A hidden rule labels the rows of this table. It goes by one to three of the table's principal directions, not those with the most spread.
 -5| -3|-30| 14|-25| 11|-12| 18|  2| 28|-11| 18| 10| -9|-22|  0|  5| -8| 12|-30| 10|  0| -2|  4| 23| 21|-25|  7|-21| -6| -9|-18| -1| 14| 22| -5|  6| 10| -5|-12|-16| -8|-18| -9| 21| 18| -9|-25 ZN
  8| -1| 14| 18|-10|-19|-21| 15|-19|  0|-13|  8|-14|-17| 12|-14| -8|-17| 14|  5|-11| -4|-15|-11| -6| -2| 53| -6|  4| -6| 16|-38|-12| 27|-18| 11| 24|-11| 17| -2|-11|  8| 27|  2| -5| 20| 11|-20 MZ
  4|  1|-14| 26|-49|  6|-27|  1|-42| 22| 54| 33|-22|-22|-18| 20| 16|-23| 21|-28| -7| -5|-29|-10| 12| 49| 26|  5|  6|-40|  5|-55|  1| 41|-23| 30| 31|  2|  3|-12|-32|  7| 35|-18|  3| 30| -6|-16 TZ
 20| 22|-29|-27| 38| 10| 57|-31| 60|-12|-18|-32|-18| 55| 22| 12|-24| 28| -3| 38| -9|  5| 32|-11|-10|-17|-30|-40| 21| 18|  0| 52| 22|-28| 12| -1|-40| 26| 11| 10| 27| 40|-41| 26|-13|-25|-26| 43 ZN
 37| 23|-40| 19| 25| 12| -8| 34| 37|-11|-74| 15|  2| 27| 32| 12|-13| -5| 43| 25|-29| 34|-24|-38| 49|-30| -6|-27|-10| 33|  0|-31| 15| 42| 13|-41|-22| 47| 27| 10|-41| -3|-16|  8| 18|-18|  5|-10 MB
-26| 10| 45|-38| 14| 41| 47|-15|  9| 29|  5| -2| -6|  2|-29|  9| 14| 51|-24| 37| 36|  9| 32| 32|-46|-12|-81| 20| -8| 15|-30| 82| 15|-10| 53|  7|-25|-13|-24| 22| 16| 10|-19| 20|-43|  8| -3| 22 TZ
  5|-32|  9| 18| 11| -7| 23| 15| 38|-18|-23|  2| -2| -4| 17|-27|-41| 11|-23|-20|-10|-24| 15| 32|-16|-32| 22|-20| -7| -9|-40|-16| -4|-25|  1|  5|-16|  6| 21| -1| 39| -9| 26|-37| 10| 25| 30|-38 MB
-22| 19| 58|-30| 24| 10| 18|-27| 17| -3| 46| -6|-34| 18| -3|  3| -8| 12|-38| 34| 39|-12| 18| 31|-57|-37| 10| -5| 45|-16|-28|  6|  1| -4| -1| 11|  8| -7|-16| 18| 28|  1| 40| -7|-38| 12| 19| 19 ZN
  1| 14| -3| 18|-13|-31|-42| 21|-55| -7| 40| -5| -4|-14|  0| 29|  9|-41| 21|  7|-28| 15|-26|-11| -1| 45| 12|  0| 14|-25| 42|-37| -8| 27|-40| -4| -2|-25|  4|-15|-37|  5| 27| 14| 30|-10|-50|  5 ZN
  7| -3| -4|-32|  6|-36|-16|-17|-20|-50| 14|-44| 26|-26| 28| -6| 16|-11|-37| -8|-17|-16|  6|-22|  7| 15| 16|  4| 19|-28| 24| 21| -8|-38|-51| -3| 21|-34|-22| -7|  3| -6|  8| 11| -1|-58|-23| 50 TZ
-20| 42| -1| -1|-23|-30|-40| 21|-29|-11| 30|-11|  1|  9|  3| 14| 25|-25| 39| 37| -4|  3|-29|-50| 30| 23| 12|  0| 22|-21| 38|-23|-10| 37|-19|-31| 18| -2|-11| -9|-53|  8|  7| 45| 24| -3|-54| 23 ZN
 19|-17| 20| 20| 11| 12| 16| 17| 35|  6|-40| 13|-13| -3| 14|-23|-33| 33|-28|  5| 15|-11|  3| 20|-12|-47|  8|-15| -4|  3|-63|-41| 24| 15| 25| 13| 11| 18| 11| 17|  6|-14| 41|-33|-34| 29| 63|-62 MB
-46| 12|  4|-25|  9| 22| 35|-34| 15| 36| 35|  6|-28| 13|-35| 24| 48| -2| -9| -4| 44|-16|  6| 22|-28| 17|-63|  2|-16|  5|  8| 78|  0|-23| 38|  8|-47| 14| -5|-19| 35| 14|-33| -1|  6| -3|-11| 36 MB
-42| -1| 51| -5| 18| 12| 12|-24| 38|  5| 16| 11|-38| 10| -1|-11| 24|  3| -1|  4| 46|-26|  1|  3|-14|-40| -4|  2|  8|-22| -5| 25|  2|  8|  9|-15|  9| 26|-12|  7| 18| 14|  9|-22|-24| 16| 33| 23 TZ
  1| 55|-36|-34|  7|-18| -9| -7|-11|-15|-16|-23| 15| 15| 38| 26| 28|-12| 22| 35|-16| 23| -9|-61| 46| 26|-13| -7| 28| 11| 72| 29| 28| 36|-23|-21| -1|  0|-19|  0|-46|  8|-30| 59| -2|-62|-39| 77 MB
-19|  4|-18|-29| 31| 28| 21|-11| 73|  8|-40| 13| -8| 32|  2|  2| 13| 17| 25|  3| 38|  0|  7| -7| 29|-25|-70|  0|-28|  1|-12| 53| 17|-15| 17|-44| -5| 32|-14| -3|  6| 25|-62|  8| -3|-20|  1| 36 ZN
  28|   2| -43|   5| -35| -53| -49|   9|-101| -17|  21| -30|  46| -44| -10|  10|   5| -57| -14| -35| -58|  18|  -5| -11|  -1|  77|  53|  11|   1|  19|  75| -32| -38| -12| -43|  31|  -1| -67|   5| -27| -14| -23|   2|  20|  46| -40| -54|  -8 RM
 42|  4|-40| 21|-50|  5|-15|-11|-57| 27| 52| -8| -4|-11|-28| 21| -4|  1|-15|-14|-17| -2| -1|  1|  0| 48| -9|-15|  7|  6|-17|-59| 10|  1| 19| 51| 18| 14|  4|  9|-20|  1| 24|  6|-16| 22| -9|-56 ZN
-10|  3| 20|-22| 33|-12| 12|-11| 30|-22|-45|-15| 16| -8| 37|-26|  1| -5|-30|  3|  5|-13| 17|-25| 16|-34| 21|-10| 18|-21| -7|  6| 18|  2|-13|-10| 20| 17|-22| 11| -5|-19|  6|-10|-22|-27| 23| 38 RM
-28|-23| 56|  4|  4|  6| -5|-16| 11| -4| 17|  8|-20| -9| -3|-21| 19| 15| -4|  0| 35|-22| -6|  1| -6|-40| 14| 22| -1|-15|-13| 15| -6| -5|  2| -8| 32|  6|-12| 12| 13|  6| 14|-17|-34| 16| 45|  4 MZ
-33|  6| 39|-20| 31| 48| 40| -8| 33| 30|  2| 27|-27|  7|-10| 35| 17| 37|-19| 35| 44| 17|  7| 24|-13|-27|-85| 12| -4| -5|-50| 46| 45| 18| 48| -1|-24| 30|-20| 23| -7|  3|  2| -4|-49| -2| 35| 18 RM
  1|-30| -3| 25| 14|-19|-24| 10|  3|-21|  6| -7| 11|  6|  8|-14|-11|-22| 23|-23| -8| -8|-14|  7|  7|-18| 35|  9| -7|  0| 13| -4|-20|-24|-36|-30|-11|-14| 13|-23| 18|-11| -5|-21| 42| -8| -9| -2 TZ
 12|-22| 45|-11| 59| -1| 16| -3| 50|-30|-33|-28|  8| 16| 19|-28|-25| 41|-41| 20| 19|  1| 14| 28|-33|-79|  3|  4| 10| 21|-39| 31|  1|-36|  9|-26| -8|-12| -4| 23| 40|-21|  8|-23|-25|-27| 38|  3 ZN
  3| 48|-61|-27| 24| 25| 24|-26|  7| 13|-38| -3|  3| 10| 38| 33| 47|-33| -7| 19|  1| 10|  2|-68| 60| 19|-25|-17|  6|  5| 29| 36| 52| 30| -2|  9|-27| 49|-13|-16|-50|  2|-45| 33| -4|-62|-11| 75 TZ
-39| 27|  4| 20|-14| 18|-16| 10|-17| 22| 30| 23|-18| 15|-21| 22| 34|-45| 45| 14|  9|  5|-19|-12| 13| 10|  0|  7|  3| -1| 21| -1|-22| 31| 13|-22|-24| 31|  7|-15|-23|  2|-14| 12| 42| 33|-25| 14 MB
  7| 10|-48| -2|  0|  0|-24|-33|-17| -1| 57|-20| -2| 29|-21| 30| 28|-38| 34|-25|-14| 16| -3| -6| 10| 41|-23|  4|  3| 10| 69| 34|-25|-29|-25|-22|-20|  1| -1|-14|  8| 26|-60| 15| 44|-38|-66| 55 MB
-42|-24| 96|  7| -5| -3|-23|-13|-21|-15| 80| -5|-23|-15|-19|-23|  5|  1|-36|  5| 35|-20|  8| 46|-59|-36| 48| 41| 28|-29|-10|  3|-43|-19|-16|  4| 39|-37|-17| 17| 34|  1| 45|-19|-20| 37| 29| -2 TZ
-14| 21|-22|-22|-33| 25| 24|-11|-21| 32| 12|  9|  5|-28| -6|  3| 15| -5|-40|-13| 17|-22| 33|  7|  2| 38|-29|  0| -5|-16|-11|  8| 24| 11| 17| 48|  4|  2|-22| -8|-13|  0|  2| 16|-16| 15|  0| -2 MB
-28|-42|  8| 35|-16| 12|-36| 19|-17| 30| 88| 31|-11| 13|-58|  9|  4|-14| 48|-37| 30| -3|-29| 70|-29| 18|-19| 47|-39|-15| -3| 16|-41|-34|-20|-26|-19|-42| 11|-39| 32|  9|-15|-25| 67| 36|-39|-22 RM
 30| 10|  7| -6| 20| -6|-33|  8|-46|-31| 44|-22|  9| -2|  6| 29|-11|-19| -9| 25|-33| 31|  1| 21|-24|  5|-12|  5| 16|  8| 18| -7|-13|-16|-36|-14|-18|-33| -2| 13|-13| -1| 20| 22| 13|-38|-42| 15 MB
  5|  2| 21| 18|  3| -6|-23| 23|-14| 18|-24| 11|  2|-19| -3| -1|-11|-14| -2| -3| -7| 19| -4|  9| -4| -1| -4| -5|  8|-14| -9|-53|  8| 42| 12| -2| 22| 10| -7| 22|-31|-18| 27|-16|-13| 16|  9|-25 MB
 23| 14|-43|-45| 35|-39| 16|-24| 11|-16|-41|-40| 36| 13| 26| -4|-30|-11|-12| -5|-27| 16| 33|-16|  4| 16| 13|-24| 23| 16| 46| 24| 14|-27|-30|  5| -5|-25|-11| -4| 16| -4|-41| 25|  1|-66|-41| 57 MB
  4|  3|  7|  0| -9|-60|-14| -1|-55|-11| 29|-36| 14|-14|-26| 15| -1| -4| -5|  5|-30| 16| -4| -6|-31| 29| 24| -6|  9| 41| 60|  6|-25|-10| 10| 16|-28|-45| 11| -2| 13|-10| 10| 20|  8|-34|-38| -8 TZ
-19| -5| 11|  9|-34| 22| -2| -6|-24| -5| 31| 17| -4|-17| -1| -6| 23| -1| -3| -8|  6|-16| -2| -8| 12|  7| 20| 28| -9| -4|  7|  9| -8|  6| -8| 16| 11| -4| -5| -5| -6|  7|  6|  3| -3| 20| 23| -4 TZ
-18|-11|-24| -3|-29| -8| 16|  4|  0| -2| 31|  6| 14|  2|  1|-11|-23| -3| 14|-26|-11|-24| 19| 20|  4| 30| 13|  2| -5|-18| 10| 13| -5|-24|-27| 11|-12|-23|  3|-25| 26|  9| -9|  6| 37| 24|-29|  4 TZ
-29|-13|  6| -7| -5|-11| 29|-14|  7|-11| 30| -1| -5|  3|-13|  6| -3|  0|  9| -4| -5|-19| 12| -3| -7|  2| 14| -5|  0| -3|  3| 35|-12|-29|  1|  7|-35| -2|  9|-17| 33|  7| -6| -1| 16|  5|-17| 18 ZN
-44| -6| 88|-19| 55| 12| 11|-15| 48| -1| 37|  0|-45| 16| -7|  9|  3| 17|-18| 32| 55| -3|  7| 43|-56|-60|-34|  9| 34|-42|-35| 38|  4| -3|  4|-33|  2|  0|-23| 22| 28| 10| 27|-26|-36|  2| 14| 44 MB
-33|  5|  2|  9|  8|-10|  1| 22|  8| -5| 23| 13|-15| 17|  1| 22| -3|-21| 32| 25|  2| -2|-12|  4|  6| -7|  0| -2| -8|  1|  9| 14| -8| -2| -6|-22|-45|  3| 19|-25|  2| 11| -3| 19| 40|  6|-24|  5 MB
 18|-13| 27| 14| -9|  8|-13| 10|  8|  0|-14| 18|  0|-11|  1|-24|-16| 24|-12|-10|  4| -2| -7|  8|  0|-18|  8|  1| -3|-18|-41|-59| 10| 21|  3|  5| 50| 12|-10| 29|-17|-11| 41|-30|-33| 28| 44|-46 TZ
 17|  2|-79|  0|-26| -2| -7| 18| -5|  7| -4|  5| 32|  4| -5|  9|-13|-17| 16|-37|-19|  2|  3|  6| 33| 49|-20| -3|-22|  4| 10|-12|  0|-16|-14| -1|-15|-11|  4|-31| -4| -6|-33|  9| 54| -9|-41|-12 RM
  9| 31| -5|-29|  6|-27|-10| -6|-28| -3|  6|-27| 13|-14| 12| 21|  2|-11|-10| 19|-19| 14| 11|-25|  6| 32|-28|-20| 34|-26| 23|-13| 28| 22|-16|  3| 17| -5|-29| 16|-40| -1| 14| 29|-24|-37|-46| 41 MB
-17| -2| 47|-17| 62| 21| 47|-11| 94|  4|-61| 10|-31| 30| 23|-11|-19| 42|-12| 34| 41|  2| 13|  5|-11|-81|-22|-18| 15| -2|-49| 27| 35| 15| 37|-22| -2| 43| -4| 29| 20|  4|  0|-23|-55|  0| 59| 20 MZ
 24|  1|-23| 27|-19| 19| -6|  8|-57| 43| 13|  7|  5| -6|-59| 26| 14|-11|  8|-13|-19| 31| -9| 27|-32| 35|-21|  6|-29| 64| 12|  1|-31| -2| 55| 24|-52| -7| 29| -4|  7|-17|-18| -3| 29| 15|-21|-48 MB
  9|  3|-41| -4|-13| 27|  1|-10| -5| 18| 18| 15|  6| -5|-10|  7|  5|-26| -1|-38| -2|-10| 13| 15| 10| 27|-21| -5| -9|-18|-10| -6|  2|-10|-10| 10| -6| 14| -5|-14|  1| -4|-13|-13| 24|  7|-19|  8 TZ
 -6| -9|  8|  3|-15| -9|-36| 23|-52| -3|  5|  5| 34|-38|-10|  2| 12|-18| -4|-17| -8| 17|-11|  7|  5| 21| 10| 37| -8|  0| 17| -9|-15| 10|-18| -5| 12|-44|-15| -9|-21|-32|  9|  0| 17|-14| -8| -3 MB
  2| 13|  1| -5|-21| 31|  2|-25|-14| 26| -3| 16| -7| -1|-22|  0| 29| 11|  8| -6| 21|  2| -3|-20|  7|  5| -6| 11| -4| 20|  2| -3|  6| 25| 26| 15| 23| 17|-13| 11|-14| -2|-10| -3|-32| 15| 27| -7 ZN
-27| 15| 14|-47| 52| 23| 39|-24| 61| 11|-20| -2|-14| 15| 23|  7|  4|  9|-21| 15| 45|-13| 29| 11| -5|-32|-63|-14| 20|-35|-30| 49| 47| -3|  1|-19| -8| 25|-34|  5|  9|  3|-11| -5|-31|-24|  6| 65 MB
 27|-17| -6| 48|-50| -8|-30| 16|-69| 25| 42| 14| -8|-13|-47|  8|-14| -7| 18|-20|-20|  9|-24| 23|-28| 34| 37|  7|-15| 35|  4|-65|-30|  9| 14| 38| -2|-25| 32| -8|  2| -8| 32|-13| 15| 47|  2|-91 RM
-14| -9| -6| 16|-24|-50|-37| -3|-22|-32| -6|-18| 16|-12|  2|-19| 27|-35| 26|-34|-26| -8|-30|-43| 25| 21| 75|  9| 11| -1| 66|-10|-50| -3|-28|-18| 24|-13| 10|-19|  8|-12|-14|-10| 37|-11| -8| 20 MB
  4|-34|-21|  0| -8|  5| 33|-13|  6|-16| -5|  9| 13|  5| -3| -6|-18| 21|  9|-19|-15|-13| 11|  9|  8|-10| 14|  3|-35| 51| -2| 33| -7|-50|  7| 16|-40| -3| 26|-14| 48|  0|-22| -2| 10| -1| 28|-25 TZ
 20|-16|-20| 15| -4| 18|  8|  1|  5| 22|  8| 15| -6|  3|-16| 12|-14|  8|  8|-19| -1| -1| -1| 16|  1| 10|-31|-11|-13|-10|-37|-23| 19| -5|  9| 10| -7| 19|  5| -1| -2|  0|  6|-23| -1| 16| -2|-29 TZ
-11|-12| 17| 16| -7|-26|-20|  4|-18|  1|-21| 15| -5|-21|  7|-19| 15|-25| 19|-11| -7| -9|-24|-24| 14|  6| 45|  1|-18| -6| 29|-24|-10| 17|-15|  6| 25|  5| 11| -6|-11|  4| 10| -4| -2|  9| 23|-10 MB
-21|-21|-28|  4|-38|-20| -2| 26| -8|-13|-33| 19| 32|-32| 13|-10| 18|  5| 18|-32|-19| -4|-26|-24| 48| 39| 25| 28|-32| -3| 27| 22| -8|  2|-14|  2|  6|-27|  9|-30| -4|-12|-19|  3| 29| -8| 12|  5 MB
 34|  8| -9| 22|  1|-36|-36| 26| -6|-13|-63| 10|  2| -8| 23|-16|-37|-34| 19| -4|-38| 22|-15|-27| 13| -6| 79|-26| 14|  8| 23|-95|-15| 45|-21|  1| 39|  1| 23| 10|-26| -9| 24| -8|  2|  7| 17|-38 TZ
 47|-29|-16| 30|-43|-32|-38| 24|-55|-35|  5|-14| 32|-48| 23|-41|-29|-23|-36|-38|-46|-31| -6|  1|  3| 27| 86| -3|  1|-33|-23|-91|-23|-20|-59| 39| 49|-34| 13|-13| -7|-24| 62|-23| 21| 25| 10|-66 TZ
-12|  5| 26| -6|  3| 30| 11|-13| 20| 13|  0| -1|-16| 12| -3|-16| 21| 17|  1| 13| 24|-12|  5|  9|-14|-10|-35|  7| -1|-18|-18| 30| -1| -4| 12|-10| 16| 18|-11| 14|  5| 22|-14|  1|-17| 29|  6| 17 MZ
-37|-25| 40| 40|-57| 18|-36| 36|-21| 11| 45| 34|  1|-15|-38|-11| 17| 25| 40|-11| 22| -5|-30| 13| 15|  3|-12| 53|-25|-21|-20|-18|-24| 23| 14|-27| 36|-11|-12|  4|-23|  1| 14|-10| 12| 63| 10|-46 ZN
Here are more rows. What is the label of each one?
-31|  9| 45| -8|  3|  4|-12|  2|  0|-26| 17| -2|  0| -3| 17|-12| 18|  2|-10| 24| 20| -9| -5|-11|  3|-31| 25| 26| 19|-16|  1| 13| -9| 10|-18|-21| 20|-10|-20|  6| -9| -7| 19|  7| -9|  0| 18| 26 >> RM
 43|-17|-67| -1| -2|  7|  5| 21| 19|  1|-71| -2| 54|-16|  0|-29|-20|  8|-21|-46|-15| -5| 23|  2| 35|  0|-29|-10|-57| 32|-29|-10|  5|-31| 25| -3|-12|  7|  2| -9| -1|-28|-34| -9| 26|-24|  0|-46 >> MB
 -7| 17| -5|-11|  5| 30|  5|-10| 20| -9|  4|  9|  2| 10| 32| 10| 19|  6|  3| 14|  7|  2|  0|-33| 48| -6|-27|  6| 16|-37|-13|  4| 42| 26|-20|-16| 24| 37|-30| 15|-44|  7| -3|  8|-21|-15|  8| 47 >> TZ
 -2|  8|-24| 11|-17|-16|  3| 14| 14| -2|-31|  8| -6|  7| 14|-11| -5|-12| 30|  3|-11|-15|-12|-38| 29| 17| 24|-20|-11|-17|  8|-29|  3| 18|-12|  1| 10| 16| 15|-20|-20| 21| -5|  9| 17| 21|-11|-14 >> TZ
-37| -9|  8|-10|-10| 19|  4| -8|  6|  6| 39| 11| -6|  6|-15|  3| 28|  6| 14| -8| 27|-10| -6| 18| -4| 11|-21| 36|-16|-14|  9| 61|-17|-22| -9|-13| -6|-19| -8|-20| 21| 17|-30|  5| 20|  7|-12| 35 >> RM
 -3|-38|-48| 27| 11| 31| 19| -4| 47| 28|-41| 36|-12| 20|-15| -7| 14|-15| 46|-42| 11|-15|-14|  6| 35| -7|-31| -6|-75| 25|-15| 31| -7|-40| 25|-15|-40| 54| 37|-33| 30| 21|-68|-23| 42| 16| 19|-22 >> TZ
 49| 17| -4|  3|  6|-40|-37| -1|-45|-27|  6|-32| 13| -9| 31|-17|-29|-41|-12|  5|-43| -3|  6|-17|-11| 10| 62|-32| 36|-17| 26|-76| -1|  9|-62| 14| 32|-17| -1|  8|-24| -6| 47|  7|  1|-14|-30| -5 >> RM
 10|-24|-18| -6| -8|-37|  9| 15|-20|-35| 37|-34| 24|-29| 10|-10|-24| -2|-59|-19|-25|-34| 18| 39|-29| 20| 18| -7| -8|-14|-17| 16|-20|-70|-26| 28|-35|-50| 15|-29| 44|-14| 31| -1| 40|-18|-28|-18 >> MZ
-33|  3| 39| -1|-29|-13|  8|  5|-24|-13| 26|-16|  5|-34|  6|-13|  6|  6|-45|  4|  2|-26| 21|  5|-16|  3| 18|  8| 27|-24| -5|  3| -6|  7|  9| 22|  9|-14|-16|  9|  4|-15| 41|  1|-14| 23| 12| -3 >> MB
 -7| -9| 10| -4|  1|  9| -1| -5| 28|-20|  0|  3|-13| -4| 13| -7| 19|  9|-15| -2| 13|-18|-10| -8| 14|-13|-11|  4| -7|-31|-26|  5| -3|-15| -6|-11| 23| 19| -5|  4|  1| 13|  6|-11|-10|  0| 24|  8 >> ZN
 19|-17| 25| 21|  5| 19| 23| 31| 82| -9|-53| 22|-25| 29| 15|-26|-49| 73| 27| 26|  8| -3| -6|  7|  6|-65|-19|-21| -9| -2|-74|-32| 17| 19| 36|-29| 23| 38| 18| 36|  4| 21| 21|-18|-38| 53| 50|-59 >> MB
 -4| -8|-12| 52|-35|-25|-52| 19| -8| -4| 20| 12|-23|  4|-19| -1| 24|-33| 55|-28|-11| -6|-50|-28| 26| 21| 35| -2|-11|-17| 34|-52|-42| 23| -9|-27| 22| 19| 24|-16|-19| 17|  2|-20| 43| 27|-15|-29 >> ZN
 28| -2|-36|  9| 13|-34|  4| 19| 22|-26|-38|-19| 21| 12| 18|-11|-24|  0|  3|  1|-37|  3| -4|-19| 20| -9| 24|-31|-13| 26|  8| -8|-10|-21|  6|-11|-27| 11| 29| -4|  8| -6|-12|  8| 31|-26|-16|-13 >> RM
-18|-24| 54| 22|-27|-37|-12| 32|-13|-13| 22|  1| -9|-35| -8|-25|-24| 15|-29| -3|  1|-22|-10| 27|-40|-10| 62|  7| 14|-30|-27|-39|-30|  6|  2| 20| 24|-39| 12|  1| 20|-16| 70|-26| -4| 44| 22|-50 >> RM
 12| -8| -5|  6|-50| 21|-14|-21|-77| 17|107| -6|  0| -1|-55| 31|  6| 12| 12| -6| -9|  9|  3| 34|-34| 47|-20| 29|  8| 19|  6| 11|-25|-30|  2| 29| -5|-35| -3|  3| 16|  9|  0| 17|  2| 26|-37|-16 >> TZ
 -3|-19| 40|  0| 18|-21| 20| -5|  9|-22|-23|-30| -3| -2| 21|-40|-17| 19|-26| 23|  6|-25| 17|  5|-34|-41| 46|  0|  4| 16| -3| 27|-12|-29| -5| 11| -3|-27| 12| -2| 38|  7| 10|  6|-18|  8| 24|-11 >> MB
 21|-10|-22| 32| -5|-17| -1| 15| 27| -1|-30|  1|-19| 24| -5| -9|-22| 10| 41|  2|-22|  6|-14| -8|  7|-12| 16|-26|-22| 40| 15|-13|-24| -5| 30|-11|-14| 23| 46|  3| 18| 28|-24|  7| 15| 20|  3|-42 >> MB
  6|-17| 34| 20| -8| 13| -8| 20| 17| 11| -3| 16| -9|-23|-12| -8|  1| 39|-31| -7| 22| -7|-14| 18| -1|-31|-29|  0| -4|-20|-71|-41| 15| 21| 47| -2| 30| 31| -9| 34|-14|-27| 52|-39|-40| 24| 53|-51 >> MZ
 -9| 11|  2|-10| 38| 32| 31|-12| 72|  4|-36| 25|-35| 43| 25|  7| -9| 14| 23| 29| 23|  8|  2| -9| 17|-44|-19|-15|  0|  4|-16| 17| 29| 15|  9|-20| -6| 47|  7| 11|  2| 30|-24|  3|-23|  1| 34| 23 >> RM
-35| 11| 35|-13| 11|-39|-14| 22|  3|-40| 31|-26|  0|  0| 38| -7| -9|-15| -6| 34|  5|-23| -2|  3|-10|-12| 26|  3| 41|-53|  9|  7| -4| -3|-56|-29|  5|-35|-13|-17|  0|  0| 37| 19| 22| -4|-32| 40 >> TZ
 -9|-40| 62|  6| 38| 19| -8| -2| 43|-35|-30| 15|-11| -7| 36|-22| 18| 37| -8|  2| 31| -3|-33|  2|  9|-69| 11| 38| -5|-17|-30| 23| 13|  2|-25|-37| 35| -3|-11| 16|  8|-11| 23|-44|-42|-18| 86| 16 >> MZ
 41| 30|-73|  2| -2| 14|-10|-14|-32| 27|-32|-10| 19|  8| -3| 18| 16|-47| 10|-16|-30| 28|  3|-30| 24| 48| -2|-15|  1| 27| 37|-16|  3| 13|  0| 16|-12| 19|  5|-12|-30| -6|-49| 15| 26|-23|-37| 17 >> RM
 33|  6|  7|  2|-19|-17|-12|  1|-51| -3| 12|-17| 14|-19| -9|  7|-12| 15|-27| 12|-20| 12| -2| -8|-14| 16| 19| -4| 20| 14| -9|-48|  8| 13|  6| 33| 20|-19| -6| 20|-21|-21| 42|  5|-33| -4|  6|-38 >> TZ
-28| 30| 20|-36| 36|  7| 37|-16| 19| 18|-10|-17| -3| 12| -5| 19| 10|  6|-19| 35| 16| 15| 28|  6|-25|-13|-44|-11| 24| 10|  5| 61| 15|  4| 39| -5|-37| 12|-16| 16|  9| -5|-22| 21|-18|-21|-20| 57 >> MZ
-48|-38| 63|-11| -9| 23| 21|-35|-18| 18| 70| 15|-18|-19|-36|-13| 17| 14|-32|-24| 41|-28| 19| 66|-61| -6|  5| 43|-11| -7|-12| 61|-25|-47|  4| 34| -2|-36| -9| -4| 67|  4|  7|-24|-18| 34| 36|  6 >> MZ
 13| 23| 23|-18|  1|-46|-16| 16|  2|-47|-29|-33|  9| -8| 47|-13|-19| 18|-14| 41|-29| 13| -4|-39|  8|  2| 34|-10| 44|-32| 22|-29|  7| 29|-36| -9| 56|-27|-14| 26|-34| 13| 30| 31|-33|-23| -9| 25 >> MZ
-30| -6| 48| 11|  1| 20|-27|-13|-23|  3| 38| 22|-22|-15| -1|  7| 35|-29| 11| -3| 21| -1|-17| -4|  0| -8| 17| 31| 16|-40|  7| -7| -3| 27|-31| -9| 32|  5|-20|  3|-21|  2| 20|-19|-14| 14| 20| 31 >> RM
 25|  0| 10|  7|  5|-22| -5|  8|-14|  8|-66|-16| 25|-16|-11|-27|-21|  6|-17| -1|-10| 13| 15|-13|-10|-23| 27|-15| -3| 50|  1|-38| -7| 16| 44| 10| 10|  0|  3| 22| -4|-33|  5| -4|-24|  0| 24|-50 >> RM
